Each path below is one point turned by a fixed rotation once a step. After each direction that follows a path, write how fast that rotation turns it, in degrees a step (0 if it stays still).
Each turn is a multiple of 5 degrees from 10 to 175, or 0.
Each row of a path follows its step; steps can be skipped.
path 1
step 0: [ 16  15 -10   8   3  23 -40 -16  13 -10  11  -7  15  22   3 -21 -16  11
   2 -13 -24   3  -1 -24  -3   8  22   0  -8 -36 -10 -19   2  -2   4 -30]
step 1: [-19   3   2  13   2 -18 -33 -16   4  12  27  -6 -15  13   3 -22 -28   6
  -2  12  37   9  19 -13  15 -14  -6 -18   1   5 -16  13  20  27   4 -16]
step 2: [-14  17  24 -17   3  12   9   7 -18  26   4   6  17   5  17 -22   3   1
 -17 -20  50  13 -11  24 -14   9  -3   2   3 -23   7  15   7   4 -13 -20]
step 3: [ 33   5  12 -12  -3   2 -16 -11 -31 -18  -2  17   6  13  -2  -6  31   4
  11  -8  11 -11   4   2   0  26   9  14   6  -7 -52   1  12 -17  -2 -21]
step 4: [  4 -20   8 -11   2   3 -31 -27 -34 -28  17   8  -1  12   6  -2 -11 -23
 -15  16  13  14  28  -1   6 -11 -11  19  -6  -6   2 -35  -1  15  -1  18]
step 5: [  3 -20 -15 -25  14   7   3 -35 -16  33   9   8 -12 -15   2   0   4  26
 -30   2  15  32 -21   0 -13   5  -8 -13  16 -11  -2  -8  -7  17  17  13]
step 6: [  0  -3 -16 -16  12 -16  22 -24 -18  -5 -26  -5 -19  19 -27 -12  38  -7
  27 -14  11   7  -9   2 -25  15  -3  -8 -18  -2   3   1  28  16   3  -4]
step 7: [ 10 -15  -1 -16  32   2  16 -11  -4 -36  -4 -28  18  29 -12  -1   6   3
 -16  13 -18   1   7   0  27   3   1  33   8 -28  12   9  20   9   1  -2]
step 8: [ -4 -18 -25 -19   2  -3  -7 -10   1  -3  23   4 -24   8   3  34   4  23
  -5   3  -8  -5  14  20  35 -12 -19 -36  12 -29   7  -4  -2   8  -4 -21]
step 9: [ 28  18  12   0  -8 -26  -2 -12  11  14  28 -18  -4  -4  -5   0  16  11
  25  -8   4   1 -13  28 -25  -8  -6 -13   6 -24  33 -11  16  21 -21  10]
[ -5   1   3   0  -5  -2   4  -8   2  -7  -8   2   7   5   5  -5  10  -2
   2  -6 -10   5  -4   0   3   6   7   6  -5   1  -6   4   6  -9 -14   3]  100
[-9 -4  3 12  6  5 -8 -3  3  0  9 -6  0  3  9  7  5  3  3 -1 -3 15 -4  6
 -1 -6 -2 -8  2  5 -5 -6  0  2  0  4]  95
[-10  -5   2  -7  -4   5  -5  -4   2   4  -3  -4  -2   0   4  13  -4  -1
 -10  -3   3  -3   3  -7   0  -3  -4  11  10   7   6   7   8   2  -5  -2]  120
[ -2  -7   9  -5   3   7  11   7  -2   0   0  -1   4  -3  -4  -1  -7  -6
  -9   2   2   8  -1  -5   9   2   1 -15   5  -4  -2  -3  -2  -1 -11   2]  125
[-8  1 -2 -3 -6 -1 -3  2  1  8 -4  7  3 -4 -8 -3  5 12  7 -4  8  1 -2  3
  7 -5  6  1  3 -1  2  1 -5 13 -6 12]  100
path 2
step 0: [  5  28   9  -9 -14  18  13 -18  35 -13  14   1  23  13  -3  11   9  13
 -11   0 -14  -9  21  34  16 -32   1 -11  28  13  23  -5  -7  -1  -1  27]
step 1: [  9 -32   4  19  -1   8  -5   7  44  30  -7 -10   1 -21 -30  -6  -1   2
 -22  -3  18 -11 -21   0  19  -8 -23  10  11 -18  26   6 -15 -16  11   9]
step 2: [ 18  -1 -27   4  24  10  23  -8 -21  -4 -24   5   9  21  -4   8  -7 -27
 -11  32  -8  10 -32  10  30 -28 -27  -2  -9   2   3   2  12 -13   5  11]
step 3: [ 12   3 -25  -5 -22  -3   2 -10 -32  20   1 -11 -43  -5 -19 -24 -18   5
   8  16  -3 -19  18   5  10  13 -11  -3   1 -16  19 -21  16 -25 -28   6]
step 4: [ 25  19  -3  16 -28  20  14  12 -35   3   6 -11  16  -8  14  26  -1  15
 -18 -12  21  10  38  20  21   2  -7 -25  -8  10  -4  -5  -4 -11  19   2]
step 5: [  3  30   5  18  -4  -9  -9  17  14 -11   8   5   9 -15 -11 -12  11 -21
 -19 -25  -1   1  29 -28  -6   0 -50   8  10 -24  23 -19   0   7   8  17]
step 6: [-10   2   0 -14  -1  -3  -5 -10  29 -12 -15 -37  -9  -1   4  17 -21 -31
 -12   2  19  30   7  33   4 -31 -34   8   0   5 -22  -5 -10   4  -7   8]
step 7: [-15 -12   0   1   6 -15   4   3  13  -9 -45  -3 -25 -29 -32   7   9 -11
  -8  10  -5 -11  -8  12  18  32  -9 -25 -16 -16  -5 -20  31   0   5  -7]
step 8: [ 18  26 -20   3  -1  -8  10 -50 -12 -16  10  -7   6  11  11  30  12 -10
   0  -7  17   2 -14  15  10  33  13  -3  11  -2 -14 -17  24 -24  -3  18]
step 9: [-10   4 -19 -19   9  -6  15  13  11  25  10   5  -4 -10  12  -3  21  10
  -6  -9  -3 -19  41  20  -3  25  -2  19  30 -29   2 -17  -9 -27  28   1]
[  1 -11   0   8   3  -1   3  -5   4  -3   4  -6   0  -8  -2 -13   8  -2
   6  -5   4  -8   5  -7  -3  -4  -1  -4  -4  -9  -3  -3   0  -8  -7  -8]  175
[  5   3  -7  -6  -6  -7   2   5   2  -5  -3  -6 -12   7  -2  -3   7  -7
   4   6  -1  -4  -5  -2  10   6   3   0 -15   7  -2   5  -2   0  -4  -4]  80
[ -6   0   4  -5   3 -16   4   1  -6  -3  -6  -4   0  -2   6   1   9  -5
   2  -7  10   8   2   8  -4  10  -1   7   2  -4  -3  -6   5   3   2  -2]  20
[ -6   6   0   2  -6  -1 -14   2  -1  -7   0  -4  -3 -11   4   7  -7 -11
  -3  -1  -3   1   8  -9  -6   0  -2  -9  -4   2 -11  -2   2   3   0   1]  40
[ -5  -8   3   5   1 -11   3  -3   8   1   3   0  -5  -4   1   2  -1   0
  -7   7   3  -6 -15   2   3  -8  -1  -4   2   0  -5   1  12   6   1  11]  65
[  5  11  13  -4  -3   7  -2   0  -2   7  -6   0   2  -3   4  -1   4   7
  -3   4  -4  -2  -5   3   1  -1   3   3  -6  -7  -8  -7   9  -3 -13  -5]  85
